In the data rows, 128 means zero.
Some points:
[115 124 131 154  97 199 109 158  86 119 111 105  75 122 125 106 168 184
 149  99 112 199 112 167 120  55  92 118 153 203  57  97  57 168 131  93
  99 159 144 112 132  59 177 132 168 146 100 102]
[124 112 202  94 173 114 126 104 145 123 162 100 115 118 118 198 113 143
 127 171 161  73 122 138 105  74 138 111 102 148 193 113 208 103 145 175
 139 145 182  82 150 156 104 123  77 122 162 148]
[122 161 119 137 136 125 119 164 142 104 138  98 112 124 127 114  87  89
  94 138 191 115 147 106 193 101 148 101  88 106 133 175  85 106  92 102
 128 123  67 176  82 102  90 143 123 127 143  83]
[151 133 154 162 139  95  88 127 100 117  89 148 151 151 110 113 113 181
  88 103  93 169 197 166 116 128  92  76 181 102  89 170 156 169 122 182
 114 153 148 103 113 110 114 128 171 123 135 106]
[187 130  90 142 146 217 195  76 113 181 120 199 206 204 105 111  84 114
 151 108 102 138  75  92 108 145 139 155 144 103 168  75 112 162  84 107
 119 220 113 114 139 152 133  84 152 133 109 103]
[138 171  85 121 139 111 108 117 125 120 144 148  95  94 116 103 125 115
 115 115 145 115  99  76  93 128 116 132  69 122  88 102 103 130 115 117
 194 124 137 168 105 109 110 112 119 108 130  92]
[118 139  91 175  78 163 137 182 143 216 104 118  87  83 139 146 148 114
 126  84  76 195 134  84 108 143 147 139 134 219  72 114 142 121 119  98
 130 144  92 151 113 104 191 151 156 189 106 116]
[ 75 124 131 141 162 156 135  57 107 135 135 146 119 105 106 139 113 135
 134 139 177 129 103 108 105 155 154 194 111 115 140 104 121 159 119 101
 148 115 109 166 122 184 178  95 112 127 114 174]
[ 91 132 117  70 122 111 120 141 174 138 147  79 192  96 180 140 169 123
 103 139 144 101 141 179 167  97  99  87  99 104 127 141 189 104 120 140
 148 101 129 147 148  99 121 141  95 118 144 130]
[ 70 139 104  82 105  97 110 120 119 130  90 134 125 103 200 135 154 130
 174 123  99 136 139  87 113 167 133 187 154 119 126  93 117 112 138  77
 136 107 149 152 162 128 164 106 123 176  97 163]
[206 132 103 153 179 128  78 119 130 118 111 191 134 178 100 118 107 112
  88 102 131 139  82 126  77  94 151 122 142  91 139 134 131 156  86 130
 102 140  86 104 102 128  81  94 144 136 137  87]
[147 131 122 167  89 105 197 152 110 163  75 144 139 185 119 152 119 106
 151 120 104 192 176  92  96 155  86 182 163 197 125 118 106 169  92 102
 139 132  93 105 112  77 125 120 168 170 137  58]
[150 114 143 164 140 107 139 125 111 123  82 164  87 145 116 132 108 145
 138 105 128 118 168 168 148  91  89 101 180 123  60  89 158 174 148 169
 126 136  92 114 155 124  77 124 159  91 125  97]
[106  83 114 147 118 153 154 114 133 129  59 120 114 130 172 151 166 149
 167 119  94 151 115 128 109 147 101 159 174 152 139 141  52  76 155 126
 168  83 131 138 161 160 138 101 110 189 101 181]
[130  92 178 118 130 129 110  88  92 144 150 111  97  68 127 176 187 199
 146 158  70 117 118 140 107  90 106 139 173 122 172 133  63  74 199 170
  74  94 168  94 184 151 110 165 106 135  74 143]
[ 90  33 136  93 168 151  77 128 127  86 161 131 141 126 110 139  91 111
 125 128 129 109  88 131  90 163 156 149  93 127 151  90 127 133 139 129
 160 108 157 180 108 163 113 137 100  98 159 160]
[145 136  94 124 114  96 122 133 117 114 122  82 110 129  65  82  76 105
  58 129 128 115 144 158 130 119 143  92  94  81 103 155 154 110 108 125
  94 142 107  85 120 132 111 184 130  99 131 107]
[121 130 112 112 160 124 153 153 137 103 175 158 125 147  95  96 118  91
  85 156 143  98 143 153 230  96 181 127  80 130 104 190 103 154 127 117
 131 148 137 106 127 113 112 140 125 122 178 118]
[174 131 125 155 154 218 173  85  86 152 105 170 200 183 115 114 103  96
 174 103 112 106  81 119 101 169 122 194 185  80 105 123 113 143  88 140
 165 199 111 118  96 147 115  97 185 117 120 114]
[174 118  91 166  87 123  77 146 107  87 112 150 136 131 107 140 116 115
 126  97  93 138 212 101 120 101 131  92 137 124 125 162 122 182  71 104
 131 162 105 115 106 124 100 154 167  77 129 106]
[124  90 188 103 115  71  72 101 123 124 161  88  94 147 105 217 143 167
 147 117 113 125 115 166 107 108 104  98 126  82 157 111  46 123 210 163
 113 138 190 111 161 171 117 104 113 113 156 165]
[179 152 111 158  93 129 190 170  84 201 123 172 140 165 104 126  84 108
 106  90 104 168 216 109  96 152  95 140 160 216 134 118 122 174 100  83
 130 140  89 138  60 123 141  99 162 130  83 124]
[100 130 107 147 124 118 106  61 143 121 104 110  85 107  85 144 115 127
 182 125  91 139 135 153 126 124  68 161 149 137  74 105 102 136 154 167
  76 130 128  98 151 129 143 106 129 159 105 170]
[143 123 150 184 117 114 113 147 101 140  94 148  78 158 129 114  96 219
 140 111  91 136 165 195 126 116 123  89 104 101 116 186 181 174 104 166
 106 154 154 105  95  79 123 168 170  94 156  85]
[109 136 139 125 157  89 187 139 191  99 187  88 162 142 103  99 154 114
 119 189 134 114 132 114 155 111 181 121  71 111 152 169 168  97 138 156
 132  84 154  89 133 129  75  99 110  70 137 136]
[175 193 117 120 103 117  74 154 180 139 106 113 220 127 208  90  98  84
 122 156 169 126 128  97 211 158 189 114 114 138 134 110 121  73 144 114
 169  97 115 162  98 109 166 181 101 120 143 120]
[ 97 108 109 109 128  93 165  93 112 144 142 142  91 122 137 127 143  91
 205  82 121 187 135  97 115 148  87 162 153 119 101 113 158 125 125 114
 149 107 147 150 167 188 169 131  90 180  77 119]
[108 183  93 107  93 119  90 156 187  99 145 122 171 110 245  86 136 100
  92 194 177 126 102 140 131 151 150 124 143 145 149 130 128  92 144 104
 169 110  90 185 134 118 160 168 110 126 159 146]
[ 95 137 149 107  91 113 178 151 143  96 160  94 149 117 119  78 158 127
 122 156 162  64  90 143 152  84 120  81 113 141 132 175 193 112 157  98
  75  82 143 163 132  66 151 164 137 143 143 163]
[103 146 125 114 159 100 126 106 116 140 133 120  94  90 128  96 139 127
 166  82 130  96 140  94  92 174 121 142 125 141 152 117 136 106 144 128
 147 135  93 158 148 175 168  83  98 123 109 168]
[110 156 158 136  74 143 133 145 137 105 139  99 101  93 111 101 177 164
  97  96  99 108 103 150 165 125 118 108 136 141 105 147 160  82 137 138
  81 109 168 102 144  94 114 200 113 106 168 113]
[136  43 105 101 118  94 127 121 122 146 151 112 108 102 202 120 162 149
 148 154 175 133 124 123 108 198 136 164 147 128 177  94 141  94 165 104
 157  96 119 172 134 150 159 105 134 184  63 168]
[103 121 193 111 161 133  92  89 102 107 178 177 118 171 114 215  92 126
 116 145 155 108  81 160 129 127 128 102  59 133 141 122 168 110 118 190
 106 124 183  79 156 177  72  79 129 105 145 191]
[144 201  96 110 197 192 101 193 151 111 126 116 124 107 110 126 118  83
 102 147 162  91  96 108 144 191 200  93 100 100 163 112  98 167 125  97
 176 133  99 145  93 147 122 132 108 115 150  88]
[119  96 197  70 117 133 199 163 185 105 140  82 184 101 127 139 201 137
  97 199 165 107 123 113 186  96 138 124 125  79 176 154 138 111 120 155
  52 106 151  90 134 102 135 129  91 108 154 136]
Along one direction, these points spread out more than along any other. Take the direction at right angles to it along which they spread out most. Then take the direction at right angles to both along which they spread out most. Go by this last direction. How far along it is each point below, from 0 to 99? The average is 50, and the first point in the table lies past the average. One standard deviation of the points above along it is 16.
[ 75 124 131 141 162 156 135  57 107 135 135 146 119 105 106 139 113 135
 134 139 177 129 103 108 105 155 154 194 111 115 140 104 121 159 119 101
 148 115 109 166 122 184 178  95 112 127 114 174] 38
[100 130 107 147 124 118 106  61 143 121 104 110  85 107  85 144 115 127
 182 125  91 139 135 153 126 124  68 161 149 137  74 105 102 136 154 167
  76 130 128  98 151 129 143 106 129 159 105 170] 65
[124  90 188 103 115  71  72 101 123 124 161  88  94 147 105 217 143 167
 147 117 113 125 115 166 107 108 104  98 126  82 157 111  46 123 210 163
 113 138 190 111 161 171 117 104 113 113 156 165] 76
[115 124 131 154  97 199 109 158  86 119 111 105  75 122 125 106 168 184
 149  99 112 199 112 167 120  55  92 118 153 203  57  97  57 168 131  93
  99 159 144 112 132  59 177 132 168 146 100 102] 63
[119  96 197  70 117 133 199 163 185 105 140  82 184 101 127 139 201 137
  97 199 165 107 123 113 186  96 138 124 125  79 176 154 138 111 120 155
  52 106 151  90 134 102 135 129  91 108 154 136] 53
[147 131 122 167  89 105 197 152 110 163  75 144 139 185 119 152 119 106
 151 120 104 192 176  92  96 155  86 182 163 197 125 118 106 169  92 102
 139 132  93 105 112  77 125 120 168 170 137  58] 48
[179 152 111 158  93 129 190 170  84 201 123 172 140 165 104 126  84 108
 106  90 104 168 216 109  96 152  95 140 160 216 134 118 122 174 100  83
 130 140  89 138  60 123 141  99 162 130  83 124] 45
[151 133 154 162 139  95  88 127 100 117  89 148 151 151 110 113 113 181
  88 103  93 169 197 166 116 128  92  76 181 102  89 170 156 169 122 182
 114 153 148 103 113 110 114 128 171 123 135 106] 76
[110 156 158 136  74 143 133 145 137 105 139  99 101  93 111 101 177 164
  97  96  99 108 103 150 165 125 118 108 136 141 105 147 160  82 137 138
  81 109 168 102 144  94 114 200 113 106 168 113] 61
